Y: 3 groups of rows, each row roughly a mix of its group's hidden directions
Y (124 x 11)
[[-.09, .04, -.05, -.11, .37, .05, .04, .01, .28, .33, -.33],
[-.14, .26, .14, -.23, -.29, .02, -.10, -.19, -.03, -.41, -.05],
[-.15, .20, .15, -.11, -.26, .25, .23, .28, -.07, .31, .05],
[.07, -.10, .29, .06, .21, -.01, -.33, -.11, .14, .41, .09],
[-.16, .08, -.02, .33, -.15, .40, -.05, -.28, .10, -.12, -.19],
[-.11, .10, -.18, .27, .29, -.10, .08, .43, .06, .19, -.09],
[-.34, .16, -.25, -.02, .06, -.24, -.04, -.04, .08, .10, -.42],
[-.06, -.12, .10, -.05, .24, .05, .38, -.15, .27, .05, -.36],
[.00, -.12, -.24, .11, .19, .04, -.04, .51, -.10, .03, .26],
[-.10, .21, -.04, -.18, .03, -.03, -.18, -.17, -.09, -.17, -.52],
[-.14, .00, .01, .46, .03, -.45, .03, .05, -.07, .00, -.13],
[-.29, .20, .06, .07, .34, .18, .24, -.15, -.27, -.04, .17],
[-.09, -.13, .13, .16, -.17, .18, -.23, -.03, -.32, -.25, .34],
[.40, .37, .22, .04, .09, -.07, .07, -.17, .25, -.05, -.04],
[.18, .37, .10, .04, -.01, -.01, .01, -.39, -.03, -.10, -.34],
[-.22, .18, -.21, -.05, -.38, .13, .07, -.21, -.34, .01, -.07],
[-.29, -.26, -.31, -.18, -.19, .06, .03, -.34, -.15, -.09, .01],
[-.23, .13, -.32, .16, .16, -.02, -.19, .11, .17, .33, .22],
[.24, -.29, -.10, -.19, .18, .06, -.21, -.09, -.03, .11, .41],
[.27, -.07, -.05, -.11, .07, -.14, .11, .27, -.27, -.43, -.06],
[.02, .04, -.16, .11, .21, -.37, -.35, -.22, .06, -.23, -.13],
[-.33, -.33, -.12, -.10, -.01, .15, -.02, -.30, -.32, .09, .05],
[-.32, -.10, -.19, -.10, -.29, -.06, -.08, -.12, -.22, .35, -.17],
[-.10, -.17, -.45, .06, .07, -.02, -.09, .19, -.38, .02, -.17],
[-.03, -.26, -.22, .19, .19, .32, -.02, .20, .22, .23, -.16],
[-.24, .34, .11, -.17, -.16, -.02, -.17, -.34, .14, -.12, .21],
[-.13, .01, -.04, -.41, -.06, .15, .34, -.02, -.23, .27, -.08],
[.48, -.13, .17, -.06, -.09, .10, .11, .17, -.26, .13, .19],
[.16, -.13, -.14, -.23, .24, -.22, -.31, .31, -.08, .19, -.08],
[.19, .03, .07, .05, -.19, -.21, .05, .50, .21, -.18, .00],
[-.12, -.15, -.16, .03, .01, -.16, .21, -.13, -.51, -.21, -.05],
[.13, .04, .33, .03, -.06, -.13, .43, -.16, .01, -.32, .02],
[.00, -.24, -.15, .16, -.33, -.02, -.31, .21, -.28, -.12, -.11],
[-.32, .25, .14, .00, .35, .20, .28, .04, .05, .07, .17],
[-.20, -.23, -.08, .13, .14, -.28, .32, -.02, .02, .31, -.23],
[-.02, -.05, -.10, .13, -.09, .11, -.12, -.24, -.06, .27, -.52],
[.32, -.11, .42, -.10, .08, .29, -.21, -.04, -.05, -.08, .13],
[.38, .35, -.02, -.14, .23, .11, -.08, .15, -.02, -.02, .29],
[-.29, -.23, -.01, .04, -.18, -.08, .22, -.18, -.32, -.02, -.32],
[.12, -.26, .03, -.17, .05, -.20, .46, -.20, -.19, -.12, .07],
[-.13, .02, .03, .06, .30, .27, .00, .10, -.14, .00, .49],
[-.04, -.28, .16, -.27, -.31, .19, -.07, -.06, -.17, .33, .03],
[.19, .03, .05, .27, -.05, .01, .04, .35, -.02, .11, .46],
[-.05, -.02, -.23, .22, .29, -.02, -.14, .15, .44, .11, -.16],
[-.17, .43, -.07, .05, .05, -.35, -.26, -.15, .08, -.03, .15],
[-.04, -.01, -.15, .14, .24, .14, -.07, -.41, -.19, .30, -.20],
[.19, -.15, -.16, .11, .11, .09, .25, .35, .36, -.17, -.04],
[.35, .13, -.12, -.24, -.05, .28, -.26, .25, .20, -.02, .04],
[.33, -.03, .16, .04, -.08, -.03, .07, -.10, -.27, -.35, .33],
[-.01, .24, .14, -.03, .08, -.11, .46, -.12, .07, .02, .37],
[.36, .01, -.19, -.35, -.07, .15, -.01, .35, .11, -.08, -.01],
[.07, -.43, .09, -.08, .10, .23, .14, -.25, .28, -.01, .18],
[-.19, -.02, .16, .39, .12, -.24, .16, .30, -.02, -.04, .24],
[.21, .06, -.21, .05, .39, -.31, -.09, .31, .09, -.03, -.04],
[.07, .11, -.03, .27, .33, .02, -.45, -.08, .05, -.02, -.21],
[.04, .33, .20, .17, .02, .17, -.31, -.36, -.04, -.12, .11],
[-.21, .16, -.25, -.02, -.18, .04, .26, -.01, -.06, -.46, -.12],
[-.10, .08, -.49, -.06, -.16, .24, -.06, .12, -.09, -.11, -.28],
[.28, .17, .30, -.05, -.06, .13, .17, .27, .37, .00, .02],
[-.01, -.36, -.15, -.13, .05, .06, .30, .25, .05, .32, -.17],
[.28, -.25, -.09, -.12, .16, .09, .14, -.21, .12, .42, -.11],
[.17, -.30, -.21, -.04, .32, .24, -.24, -.15, .10, -.10, -.18],
[.11, .00, -.10, -.11, .13, .05, -.39, .09, -.13, -.02, -.48],
[-.28, .00, -.01, -.12, -.31, .22, -.19, -.28, -.21, .23, -.10],
[-.31, .12, .16, -.31, -.27, .10, -.02, -.30, -.18, -.05, .11],
[-.13, .07, .02, .01, -.17, .12, -.15, -.24, -.38, -.35, -.22],
[.40, .02, .17, -.13, .29, -.18, -.08, .21, -.04, .11, .27],
[.12, .05, -.39, .37, .08, .15, .06, .17, .18, -.08, -.23],
[-.20, .10, -.33, .20, .17, -.14, -.30, -.03, -.03, -.04, -.35],
[-.26, .02, -.34, .23, -.23, -.16, -.25, .06, -.12, .02, .25],
[-.19, -.07, -.26, .34, -.23, .27, -.27, .10, .08, -.09, .10],
[-.16, .41, .08, -.04, .01, -.30, -.38, -.06, .13, .05, -.06],
[.03, .13, -.15, -.47, .19, .19, .29, -.09, -.13, -.13, .08],
[.34, .12, .33, -.21, .26, .20, -.13, -.08, .17, -.09, -.12],
[.12, .23, -.24, .33, .11, -.10, -.29, .14, -.27, -.17, -.04],
[.24, -.19, -.01, .10, -.15, .38, -.35, -.16, -.20, .09, .00],
[.07, -.03, -.30, .14, .12, .20, -.38, .10, -.05, -.04, -.37],
[-.01, -.08, -.39, .05, .14, -.11, -.22, .23, .09, .33, -.22],
[-.10, .25, -.11, .06, -.16, .47, .16, .12, -.06, .04, .28],
[.27, -.06, -.27, .05, .15, .25, -.06, .35, .16, -.20, -.17],
[.17, -.33, -.11, -.03, -.08, .05, .04, -.21, -.26, -.42, -.12],
[-.19, .17, .06, .01, .02, .12, -.44, -.33, -.10, .25, -.06],
[.23, .16, .47, -.03, .04, -.35, .03, .04, .06, -.10, -.13],
[-.10, .05, .00, -.25, -.35, .29, -.13, -.19, -.33, .14, .02],
[-.08, .32, -.03, -.37, -.03, -.21, -.14, .04, -.30, .21, -.13],
[.07, -.26, .13, -.16, -.11, .28, -.03, .14, -.06, .05, -.47],
[.10, .00, -.27, .29, .00, .36, -.12, .06, -.01, -.18, .34],
[.19, -.10, -.04, -.31, -.09, .04, .02, .42, .25, -.08, .24],
[.47, -.07, -.22, -.11, .06, -.01, .10, .27, -.20, -.18, .12],
[.24, .39, -.08, -.30, .16, -.01, .19, .18, .17, -.16, -.08],
[.06, .26, -.15, -.03, .09, -.08, .30, .02, -.24, .04, .45],
[.13, .39, -.05, .32, .30, .00, .02, -.05, .25, -.07, .15],
[.06, .31, .34, -.38, .00, .11, .27, -.12, -.04, .01, -.03],
[-.01, -.07, -.19, .03, .17, .16, .23, .34, -.09, .35, -.25],
[.24, -.45, -.16, -.17, .05, .08, .16, -.16, -.15, .25, .02],
[-.16, .26, -.12, .21, -.07, -.31, -.05, -.15, .02, -.15, .40],
[-.11, .29, -.04, -.36, .30, -.22, -.29, .03, .03, -.05, .13],
[-.47, .10, -.10, -.42, -.03, -.11, -.15, -.09, .08, .02, -.01],
[-.31, .11, -.08, .14, -.22, -.44, -.26, -.10, .03, -.05, .03],
[-.05, -.01, .05, .03, .00, .40, -.29, .20, -.08, -.08, .39],
[.15, -.11, .33, .10, -.25, .22, -.07, -.25, -.36, .04, .01],
[.09, .12, .25, .02, .32, .03, -.14, -.04, .40, .17, .26],
[-.25, -.26, -.08, .04, .04, -.38, -.07, -.34, .25, -.01, .00],
[-.01, -.08, .09, -.03, .25, .03, .48, .06, .17, .23, -.25],
[.03, -.38, -.11, -.12, -.39, -.05, -.34, -.13, -.02, .00, -.07],
[.07, -.08, .14, .40, -.19, -.29, .13, .24, -.06, -.21, -.17],
[.12, -.11, -.14, -.23, .03, .27, .30, .42, -.14, -.04, -.02],
[-.22, .16, -.10, -.14, .18, .45, .04, -.20, -.19, .13, -.18],
[-.33, .01, .30, .00, .01, -.27, .21, -.31, .16, -.03, .16],
[.20, -.30, .34, .09, -.27, .28, .09, -.11, -.16, .08, .03],
[.26, .06, .50, -.04, .07, -.25, -.08, .00, .18, -.11, -.12],
[.04, .24, .10, .29, .15, -.15, .34, -.14, .18, -.30, .07],
[.14, -.32, .07, -.09, .11, .31, .29, .21, .03, .25, -.16],
[.45, -.28, .19, .07, .06, .12, -.08, .30, -.10, -.06, -.11],
[-.04, -.06, .06, -.07, .34, -.08, -.53, .01, .06, -.02, -.19],
[-.22, -.05, -.08, -.22, -.30, -.15, -.02, -.12, -.43, .20, -.06],
[-.33, .31, -.34, -.15, -.21, .05, -.05, -.16, -.17, .12, -.04],
[.16, .10, .15, -.37, -.12, .00, .11, -.36, .29, .02, -.15],
[.20, .18, -.22, .27, .12, -.36, -.04, .10, -.25, -.22, -.07],
[-.19, .05, -.14, -.23, -.23, -.08, .47, .10, .14, .00, .21],
[-.07, -.08, .38, -.15, -.27, -.16, .25, .04, .26, -.17, .16],
[-.10, -.25, -.11, .04, -.07, -.48, -.11, -.25, -.02, -.10, .24],
[-.15, -.11, -.09, .03, .36, .20, .09, .13, -.16, .11, .43],
[-.16, .17, .20, -.11, -.20, .37, -.17, -.36, -.07, .03, .09]]
which group is each row in? (one row of each group first)
[.38, .18, .14, .03, .33, .18, -.10, .29, .06, .09, -.11]  E
[.23, -.20, .49, -.01, -.13, .20, .05, -.13, -.15, -.07, .15]  J
[.14, -.01, .17, .13, .03, -.22, .10, -.55, .02, .13, -.13]  H

[.40, -.16, .14, .19, .23, .00, .14, .26, .18, -.19, .05]  J
[.05, -.06, -.27, -.34, .19, .26, .02, -.31, -.26, .05, .04]  H
[.08, -.13, -.07, .35, .16, -.40, .23, .08, -.25, -.03, .05]  H
[.00, -.12, .32, .05, -.16, -.26, .01, -.23, .07, -.20, .38]  H
[-.01, -.22, .30, -.09, -.32, .34, -.04, -.20, -.21, -.09, -.05]  J
[.00, -.18, .00, .10, .15, -.26, .43, -.29, .09, -.23, .00]  E
[.03, .18, .05, .33, -.28, .27, .10, .24, -.04, -.16, .27]  E
[.01, -.07, -.11, .04, .30, -.31, .34, .11, -.04, .19, -.30]  E
[.01, .20, .26, -.16, .05, .32, -.36, -.25, .02, .09, .17]  J
[.14, .23, .02, .28, .09, -.06, -.41, .09, .32, .14, .06]  H
[.31, .13, -.28, -.13, -.06, -.31, -.16, .07, -.10, -.32, .00]  H
